[[-85   6]
 [ 66  33]
 [ 53  39]
 [-44  52]
 [ 29  58]]
->
[[-85   6]
 [ 66  33]]

[[-89 -77 -51]
 [ 80   5  45]
 [-19  92  70]]
->
[[-89 -77]
 [ 80   5]]

[[ -5  66  77]
 [-60  34 -84]
 [ 13   6 -24]]
->
[[ -5  66]
 [-60  34]]

[[-28 -19  91]
 [-57  18 -74]
 [ 11  29  92]]
->
[[-28 -19]
 [-57  18]]

[[  17   66   24  -51]
 [  16  -53  -14 -110]
 [ -35   -3  -10  -47]]
->
[[ 17  66]
 [ 16 -53]]

[[ 28 -21 -14  12  17]
 [ -4   8  18  -3  24]
 [ 81 -12 -38   3  21]]
->
[[ 28 -21]
 [ -4   8]]

[[ 48  31 -33]
 [ -4  11   5]
 [ 37   8 -41]
 [-83  30  69]
 [-53  76 -11]]
->
[[48 31]
 [-4 11]]

[[  30   10  -20   89]
 [ -65   31  -55  -17]
 [  81  -44 -106   12]]
->
[[ 30  10]
 [-65  31]]

[[-19  60  82 -13  50]
 [-50 -25  56 -19 -18]
 [ 52 -39  -1   4 -61]
 [-54  21 -26  73 -24]]
->
[[-19  60]
 [-50 -25]]
---
[[ 90 -75  30 -48]
 [  6 -74 -39  46]
 [-78  18 -73 -26]
 [-38  61 -43 -85]]
->
[[ 90 -75]
 [  6 -74]]

[[-50  51  60]
 [-32 -82 -62]
 [107 -66 -21]
 [ 53 -13 -26]]
->
[[-50  51]
 [-32 -82]]

[[ 58  85 -65]
 [ 99 -12  58]
 [-44   0  20]
 [ 89  -5  29]]
->
[[ 58  85]
 [ 99 -12]]

[[ 96 -13 -34  56 -71]
 [-44  29 -64  31  54]
 [ -2 -44  51 -29 -46]]
->
[[ 96 -13]
 [-44  29]]

[[  34   -6    0    8]
 [ -32 -102  -13   10]
 [  70  -79  -18   40]
 [  52   14    3   18]
 [ -49  -24   -9  -10]]
->
[[  34   -6]
 [ -32 -102]]

[[-18  80  10 -51  -1]
 [-76  66  49 -32   8]
 [-23 -16  15  15   4]]
->
[[-18  80]
 [-76  66]]

[[ -42   14   16]
 [-110  -66  -79]]
->
[[ -42   14]
 [-110  -66]]

[[-81 -67  54   2]
 [ 97  93 -29 -43]]
->
[[-81 -67]
 [ 97  93]]
---
[[-47   1  13]
 [-33 -17 -84]
 [-53  12  34]
 [ 58 -17 -31]
 [ 25   6  32]
 [ 49 -12  34]
 [-62  28  60]
 [ 11 -42 -50]
 [ -2 -24 -36]
 [ 16  19  55]
 [ 69  -2  22]
 [ 13  18  49]]
->
[[-47   1  13]
 [-53  12  34]
 [ 25   6  32]
 [-62  28  60]
 [ -2 -24 -36]
 [ 69  -2  22]]

[[ 11 -16  70  30 -17  14  25 -59 -36 -24]
 [ 19 -32  -3  91   7 -28  19  -1  -4   4]
 [-76   3 -29   7  77  27  34  30 -30 -10]
 [-26  -6  18 -29   6  83 -38  23  -4 -33]
 [-16  -5   6  40  31 -32  81 -30 -50  22]
 [-22 -11 -52  -1  26  16 -18  58   7   2]
 [ 34  38  -7   5 -20   1 -44  15  73  35]
 [ 37  55   5  -1 -15  -4  22 -10  39  87]
 [ -4   3  -4 -22   2  51   8  24 -15  29]]
->
[[ 11 -16  70  30 -17  14  25 -59 -36 -24]
 [-76   3 -29   7  77  27  34  30 -30 -10]
 [-16  -5   6  40  31 -32  81 -30 -50  22]
 [ 34  38  -7   5 -20   1 -44  15  73  35]
 [ -4   3  -4 -22   2  51   8  24 -15  29]]

[[ 14  73 -19 -73]
 [ 58   6  98  35]
 [ 21   3  34  10]
 [  4  29 -28 -30]
 [  8 -16  71  18]
 [  7  30 -15 -24]
 [ 10 -40  62  49]]
->
[[ 14  73 -19 -73]
 [ 21   3  34  10]
 [  8 -16  71  18]
 [ 10 -40  62  49]]

[[-10 -16 -27  47]
 [ 67  34  26  94]
 [-67 -51 -44  50]
 [ 35  21  76  21]
 [-11  58 -10  -2]
 [-89  -6 -78  62]
 [ 37  -3  15  24]
 [ 90  47  50 -25]
 [-45  22  69  -9]]
->
[[-10 -16 -27  47]
 [-67 -51 -44  50]
 [-11  58 -10  -2]
 [ 37  -3  15  24]
 [-45  22  69  -9]]

[[-63 -15   5  -7  18  35  17  30  40  17  71]
 [ -8  42  -2 -22  30  47  38 -84   1 -35 -19]]
->
[[-63 -15   5  -7  18  35  17  30  40  17  71]]

[[-29 -30 -21 -27 -35 -40 -67 -33 -30]
 [  0  17   5 -96   3  49 -23 -18  15]
 [ 76  53   2 -69  57  29  23 -25  81]]
->
[[-29 -30 -21 -27 -35 -40 -67 -33 -30]
 [ 76  53   2 -69  57  29  23 -25  81]]

[[ 43 -27   9  -3   8   6  -1  58]
 [-54  17  -7  43   2  -5  66   1]
 [ 33 -12  -9 -15 -10  -4   1 -28]
 [-38  77   3  13 -16  12  -9  -1]
 [ 11  22 -46  -2 -13 -17 -15 -81]
 [ 29 -41  -4  11  15  -9  25   2]
 [ 27  33  52  -4 -13 -20   3  37]
 [-45  67  17 -23 -21  21  15   9]]
->
[[ 43 -27   9  -3   8   6  -1  58]
 [ 33 -12  -9 -15 -10  -4   1 -28]
 [ 11  22 -46  -2 -13 -17 -15 -81]
 [ 27  33  52  -4 -13 -20   3  37]]

[[-93  19 -66  72 109]
 [ 40 -88  98  51 -24]
 [-14 -36 -36  71  71]
 [ 83  61 -86 -77  20]
 [ 40  21  -5 -12  28]
 [-58  23 -62  47  87]]
->
[[-93  19 -66  72 109]
 [-14 -36 -36  71  71]
 [ 40  21  -5 -12  28]]
---
[[ 34 -69  31  27  68 -26 -44  22 -24  29  13]
 [-16 -15 -17   0 -16  17   6  59 -58  88  27]]
->
[[-16 -15 -17   0 -16  17   6  59 -58  88  27]]

[[ 25  -9 -26 -10  94 -28  62  13 -19 -31  -7  86 -28   5]
 [-11  22 -53 -18 -25   3 -17  10 -10  15   2 -25  16  37]
 [ -4 -28  56 -10   6 -51  -8  28 -18  47 -19  15  -2  -9]]
->
[[-11  22 -53 -18 -25   3 -17  10 -10  15   2 -25  16  37]]

[[-61  25 -17 -21  24  26  -3  20 -76 -20   0 -13  34  52]
 [-43  44 -67  10  13  19  -3  60  -5 -28 -59 -66  19 -41]
 [ 55  -4  21 -56  47  50 -10  32  37 -14  13  18  43  -8]
 [ 20  46  -1 -22 -34 -27  11  13  30 -36  -2   2 -45 -24]
 [ -3  56   8  19 -58 -58  26 -15  47 -24   2   6 -45  -5]
 [ 47 -29  84  -4 -28 -34  -2 -61  14  18  66  69 -16  27]]
->
[[-43  44 -67  10  13  19  -3  60  -5 -28 -59 -66  19 -41]
 [ 20  46  -1 -22 -34 -27  11  13  30 -36  -2   2 -45 -24]
 [ 47 -29  84  -4 -28 -34  -2 -61  14  18  66  69 -16  27]]

[[  9  -8  -1]
 [ 15 -48 -20]
 [-17  25  22]
 [ 31 -24 -43]
 [  3   0  25]
 [ 10  -6  57]
 [-82  31  -5]
 [-67  16  66]
 [ 46  13  24]
 [ 17  -5 -97]
 [-80  26   0]]
->
[[ 15 -48 -20]
 [ 31 -24 -43]
 [ 10  -6  57]
 [-67  16  66]
 [ 17  -5 -97]]

[[-33  28 -37  29 -27]
 [-45  32 -49  28 -34]
 [-23  18 -26  17 -18]
 [-50  43 -56  43 -41]
 [-62  44 -69  40 -47]
 [ -8  14  -9  18 -10]
 [-81  59 -90  53 -62]
 [-68  55 -76  53 -54]]
->
[[-45  32 -49  28 -34]
 [-50  43 -56  43 -41]
 [ -8  14  -9  18 -10]
 [-68  55 -76  53 -54]]

[[ -30  -50   17   25   86   62]
 [  26   54  -28   -8 -104  -68]
 [  36  -40   63 -100    0  -49]]
->
[[  26   54  -28   -8 -104  -68]]
